In the rows, 128 means zero.
Where one turn sends some rows of the set: a few examples, then the rows asked:
Q_502: [123 119 129 121 100 134 141 122 154 136 128 129 105 119 119 113 116 116
 113 192 108 119  80 157 113 129 104 143]
Q_447: [132 104 133 119 123 109 148 107 119 142 145 124 130 102  99 116 105 138
 146 173 139 133 110 136 128 135 129 121]
Q_985: [138 104 116 131 131 134 138 129  82 132 156 130 108  93  97 117 121 114
 117 181 127 126 106 137 135 157 113 126]
Q_815: [129 122 127 135 116 148 132 130 124 130 136 133  88 115 110 115 118  94
 150 159  92 109  90 131 106 138 106 127]
Q_686: [125 114 124 127 107 135 145 114 158 126 131 116 107 117 115 122 119 119
 122 185 104 127  71 156 119 116  99 135]
Q_787: [133 124 103 122 118 141 146 148 103 144 161 143 103 104  93 110 112 107
 110 165 143 127 109 136 137 138 107  98]
Q_150: [122 121 135 102 121 118 147 131 122 138 147 140 102 123 129 112 106 112
 115 153  89 141  83 125 121 129 123 134]
Q_360: [130 118 137 131 121 113 140 124 103 132 158 123 120 107  93 113 117 135
 120 189 130 139 109 152 161 146 118 128]
Q_764: [132 134 137 127 112 137 146 151 140 119 153 131 119 123 124 123 116 118
 115 164 105 105  77 137 151 158  88 118]
Q_990: [140 117 148 111 122 136 132 144 167 140 148 126 111 128  99 123 116 105
 113 140 121 120  93 119 130 131 119 104]
Q_808: [132 123 124 133 125 117 138 126 101 132 163 121 122 109 103 108 113 133
 117 187 134 128 115 143 158 149 115 135]
Q_971: [128 118 115 122 116 139 149 148  99 140 154 143  99 102  83 112 113 105
 114 163 137 142 107 140 142 141 107  92]
Q_11: [138 120 146 117 126 133 139 139 167 143 157 129 110 131 107 131 119 105
 118 145 122 128  90 132 129 121 109  93]
Q_212: [127 118 131 114  95 133 134 118 153 125 136 127 105 117 107 112 118 118
 111 180 100 129  69 151 117 117  98 139]
Q_854: [119 123 126 135 113 151 136 121 132 115 140 121  89 108  92 122 135 100
 150 161  88 125  98 125 115 137 112 127]
Q_263: [133 115 108 128 119 140 146 148 103 147 156 143  97  98  86 116 113 108
 107 167 143 129 107 135 142 145 109 100]
Q_126: [135 108 110 129 129 134 143 133  79 131 155 123 108  99 102 107 120 110
 115 173 131 124 108 133 131 154 114 124]
Q_518: [126 110 148 136 119 142 137 139 162 117 137 108 115 128  98 111 108 110
 125 148 114 125 102 117 134 160 101 138]
Q_113: [117 111 153 141 116 133 148 141 153 129 139 116 105 135 109 107 104 108
 122 152 119 127 110 122 127 166 106 140]
Q_139: [112 107 147 136 113 142 152 129 156 112 144 111 110 122  95 118 124 108
 126 151 117 136 111 115 121 165 105 129]
Q_357: [127 113 120 138 122 151 141 127 129 123 134 119  87 115 105 119 119  93
 145 151  91 126  83 129 110 128 102 123]
Q_491: [114 123 131  99 116 123 150 123 134 128 152 134 102 116 109 122 122 116
 119 151  89 153  89 119 127 120 130 124]
Q_68: [129 109 100 119 106 140 155 129 120 144 146 149 111  92  94 115 103 118
 121 177 149 127  98 143 113 137  96 102]
Q_548: [120 119 126 138 102 126 150 120 134 138 148 135 114 105  82 110  97 130
 156 171 148 134 115 144 130 136 101 107]
Q_290: [133 125 134 130 122 145 144 147 147 112 154 120 121 123 117 129 120 111
 108 165 104 126  77 143 153 150  82 115]
Q_163: [127 117 141 104 116 122 134 123 126 129 150 132  98 121 111 110 113 109
 117 147  88 144  77 123 120 117 119 134]
Q_984: [120 117 115 138 104 125 154 123 137 144 149 139 114 103  87 112  90 135
 145 169 153 129 114 134 130 140 101 113]
Q_818: [129 110 101 113 106 141 161 131 121 137 137 141 120  91  94 118 105 121
 130 173 146 126  92 146 119 135  99  93]
Q_862: [134 118 129 135 125 112 140 124 105 137 163 126 120 102  98 118 111 139
 122 184 133 128 109 139 161 150 119 131]
Q_211: [134 100 117 126 132 138 146 134  84 127 142 120 113  94  95 113 122 112
 118 177 126 132 106 139 137 160 117 121]
Q_420: [123 107 154 145 129 137 142 132 158 122 145 106 109 135 103 116 111 105
 128 152 115 138 109 127 130 153 102 134]
Q_692: [138 123 152 117 119 129 136 144 159 153 151 135 104 131 110 124 120 106
 114 151 126 110  95 131 125 132 121 100]
Q_922: [123 123 116 137 108 124 148 120 134 144 153 134 116 110  90 105  93 130
 149 170 155 126 121 136 126 134 105 116]
Q_136: [132 117 149 108 118 132 141 133 158 136 158 127 110 122  97 133 139 107
 111 148 121 126  98 122 125 133 126  95]
Q_505: [126 129 135 118 107 139 150 136 149 104 157 122 128 112 111 134 135 124
 114 169 106 119  80 134 147 153  92 112]
Q_948: [131 111 126 121 120 105 146 107 114 143 158 124 127 108 108 109 103 140
 134 175 143 127 111 134 127 134 124 129]
Q_370: [129 107 127 123 120 106 146 106 117 142 157 134 126 101 102 116  98 141
 143 174 139 133 109 132 125 137 119 128]
Q_928: [115 124 122 115  96 141 146 118 157 121 135 125 105 110 102 123 134 120
 110 192 103 133  83 152 124 125 108 134]
Q_59: [140 127 136 117 116 143 136 148 154 114 149 122 126 120 112 125 119 118
 107 160 106 112  75 133 154 149  93 118]
Q_956: [129 116  96 122 102 138 156 127 119 139 147 140 115  97  99 110 104 121
 127 174 152 116  97 142 113 133  95 102]
Q_653: [126 112 134 109 129 120 147 123 127 133 146 123 101 123 122 121 116 111
 112 153  89 149  76 129 127 116 124 131]
Q_406: [129 117 130 133 108 150 125 123 130 118 137 124  87 113  96 111 121  96
 140 157  91 121  81 131 109 130  99 133]

Q_956 -> Q_787
Q_357 -> Q_290
Where do these go?
Q_68 -> Q_263
Q_136 -> Q_854
Q_211 -> Q_360
Q_502 -> Q_692
Q_406 -> Q_59

